One vector is turned by the same rotation once a tick. Each row is the vector after some number of ticks, and that number follows the row.
The counts run from 0 to 462.
[148 100 113 106 154 127  98 173 137 169 149 115 108 139 158 121 113  93
 136 138 122  97 186 137 136  62 110 147 159 133 128  92 176 128 117 161
 142 136 105 115 166 158 149 146 142] -> 156
[112 113 118 162 133 116 121 146 121 171 146  91 100 160 152 119 146 103
 169 186 157  83 156 142 113 155 137 123 124 144 162  89 170 103 164 149
 126 106 100  83 132 122 102 138 142] -> 299
[132 102 103 112 148  93  99 158 129 163 144 123 100 121 167 129 120  86
 157 137 140  90 167 135 113  70 132 142 161 132 144  98 180 141 132 174
 159 142 105 115 166 147 140 157 122] -> 148
[156 122 118 138 129 110  96 153 133 152 161  86  83 120 182 123 137  94
 168 158 122 123 184 151 133 108 138 123 170 138 143  79 188 137 142 128
 134 154 113 107 152 132 130 150 144] -> 323
[114 124 115  98 187 150 112 157 136 153 154 106 142 161 135 102 139 132
 150 148 120  86 165 143  97 101 126 122 103 151 125 113 151 116 173 198
 164 125 110 117 163 145 151 152 100] -> 431
[138 120  98  93 172 143 108 127 127 140 156  87 130 141 128 111 154 109
 156 162 129 125 184 146 129 114 136 108 135 158 143  70 185 148 178 145
 153 171 109 128 156 129 135 158 127] -> 68
[108 121 100 132 156 131 122 133 120 180 133 101 115 158 123 110 126  99
 149 152 169  97 187 164 117 138 122 118 124 112 179  85 168 114 177 155
 152 114  94  93 154 118 106 133 132] -> 100
[150 101 116 106 155 131  99 176 138 170 151 115 109 141 159 118 114  95
 135 136 120  98 186 138 138  64 108 146 158 133 127  93 174 125 116 161
 139 134 104 113 166 158 149 144 143] -> 157
[123 150 104  98 145 153 132 168 126 143 172  94 112 187 126  91 150 155
 174 149 128 121 184 156 120  91 117 129 130 168 122  94 170 108 160 133
 148 148 142 125 163 141 139 137 129] -> 447
[132 144 123  96 188 126 121 155 122 161 128 122 124 157 140 117 118 146
 174 111 148 123 201 142 118  86 119 137 139 149 157 127 169  92 132 155
 187 113 124 107 166 157 118 144 124] -> 189
[122 144 106  97 161 150 127 161 134 143 167  92 119 175 123  99 142 147
 166 137 125 117 191 167 102  90 122 123 124 153 119 101 161 117 167 163
 164 150 137 130 173 138 143 139 106] -> 441
[128 140 117 114 166 156 135 157 120 150 155 120 125 173 129  82 183 145
 160 167 139 112 164 140 128 128 110 119 107 173 153  86 166  81 164 123
 148 107 119  85 133 138 121 151 138] -> 460
[139 122 116 112 150 139 110 173 114 182 140 109 113 177 144 115  92 110
 154 124 150 110 201 140 150  83 108 148 160 137 141 111 174 105 118 147
 133 124 109 106 163 153 119 124 161] -> 365
[144 112  97 118 134 154 118 162 113 152 172 109 115 169 130  85 169  91
 147 159 143 121 170 156 146 119 119 112 142 160 126  64 174 129 167 136
 113 159 112  99 150 116 118 137 143] -> 80
[133 113 131 124 186 124 133 155 109 148 132 119 134 167 121 121 160 131
 174 134 168 117 180 138  95 129 130 122 119 181 138 119 157  90 139 188
 169 115 121  94 152 130  91 146 102] -> 16
[143 119 145 136 181 123 116 177 104 151 141 127 127 166 151 115 161 131
 173 165 141  91 150 106 110 111 115 145 118 189 121 124 168  75 130 163
 145 113 117  93 118 151 118 159 126] -> 212
[123 135 104 145 139 114 119 142 118 172 138  86  87 152 133 123 118 104
 165 147 164 114 205 173 112 123 121 129 147 106 169  88 178 114 162 134
 155 138 114 107 153 117 107 130 132] -> 108
[137 100 104 107 151 104  99 162 132 166 145 118 103 128 161 130 114  89
 150 139 134  92 174 134 122  63 125 147 162 133 139  95 182 139 124 169
 153 143 105 119 167 153 145 153 130] -> 151
[129 111  95 108 159 140 137 136 119 153 141  94 119 168  94 120 158 118
 153 166 160 124 194 151 129 118 114 127 133 162 156  59 188 117 151 123
 149 149 119 114 149 126 110 141 140] -> 278
[115 120 121 105 183 146 108 165 130 156 157 115 143 163 146  99 143 126
 152 157 119  74 148 129 102 102 126 126 103 161 120 118 152 112 169 200
 152 119 104 111 153 148 152 156 106] -> 427
[136 111 145 135 200 123 112 162 119 150 135 114 136 154 142 125 158 125
 162 165 136  86 157 118  90 121 122 133 104 172 124 121 160  88 146 190
 161 113 110  99 126 145 123 161 105] -> 219
[129 133 130 136 160 133 105 145 123 140 168  84 125 150 172 104 163 122
 183 175 122 102 149 138 104 150 157  99 115 171 129 110 161 123 188 175
 139 137 111 103 140 127 124 156 114] -> 52
[134 116 129 131 170 121 127 152 109 145 139  73 119 182 116 146 134 137
 182 168 154 111 189 126  94 114 128 143 129 180 121 109 181 103 131 164
 150 150 131 134 138 140 108 143 124] -> 28
[125 151 105  99 144 155 133 168 124 143 173  96 113 188 127  90 152 155
 174 152 128 120 181 154 123  92 117 130 129 170 123  93 171 105 160 128
 146 145 141 123 160 143 138 138 133] -> 448
[171 124 141 135 176 129  96 191 105 141 159 118 112 150 156 110 153 113
 159 150 120 110 173 127 110  84 104 144 142 167  93 114 169  98 130 164
 141 158 124 115 129 143 143 161 113] -> 410
[119 132 103 142 146 118 120 138 119 173 136  89  94 152 129 121 120 102
 161 146 167 111 203 174 110 128 122 126 141 105 172  87 175 115 167 141
 158 132 109 104 155 115 106 130 129] -> 106
[138 130 127 107 164 166 111 162 141 142 173  78 130 170 149 101 156 142
 160 180  96 109 168 136 132 113 126 118 118 180 111  89 170 113 163 144
 128 140 121 117 146 150 151 147 140] -> 246
[128 143 115 111 161 159 134 160 120 150 159 116 124 178 130  81 177 149
 162 168 135 113 164 138 133 122 109 123 110 177 149  87 168  84 163 118
 143 111 122  91 135 142 124 149 142] -> 458
[138 100 106 106 152 108  99 164 133 166 145 117 104 130 160 128 114  90
 147 139 131  93 177 134 125  61 121 148 161 134 136  93 182 137 123 166
 151 142 105 120 166 155 147 152 134] -> 152
[108 114 117 156 141 113 117 136 126 172 139  87 102 150 155 127 137 104
 169 186 154  82 159 139 109 154 142 122 123 137 172  91 173 109 166 152
 137 105  96  89 134 126 106 143 140] -> 302
[157 125 152 150 176 153 107 161 121 146 156  64 123 168 148 121 152 130
 163 187 115 112 182 131 114 141 121 123 118 171 112 102 169  95 150 152
 125 138 116 112 121 138 126 147 137] -> 40
[140 144 126  99 188 126 121 159 120 157 129 120 120 156 136 119 123 146
 174 112 148 129 206 144 118  85 114 139 142 151 151 125 170  90 129 149
 186 121 128 108 163 155 117 145 123] -> 191
[105 112  95 125 144 142 123 143 114 179 146 115 126 172 128  94 142  94
 147 164 166  86 158 147 134 139 125 117 120 139 168  82 166 115 178 155
 128 110  90  84 148 121 108 134 145] -> 93
[109 113 118 160 135 115 120 143 123 172 144  89 101 157 153 122 143 104
 169 186 156  82 156 141 111 155 139 122 123 142 166  90 172 105 164 151
 130 104  98  85 133 123 104 140 141] -> 300
[132 115 135 131 185 119 115 157 131 140 146  86 122 152 136 136 148 128
 170 158 128  98 176 145  73 110 134 128 115 160 109 115 162 112 155 198
 168 145 126 125 149 135 132 152  89] -> 228
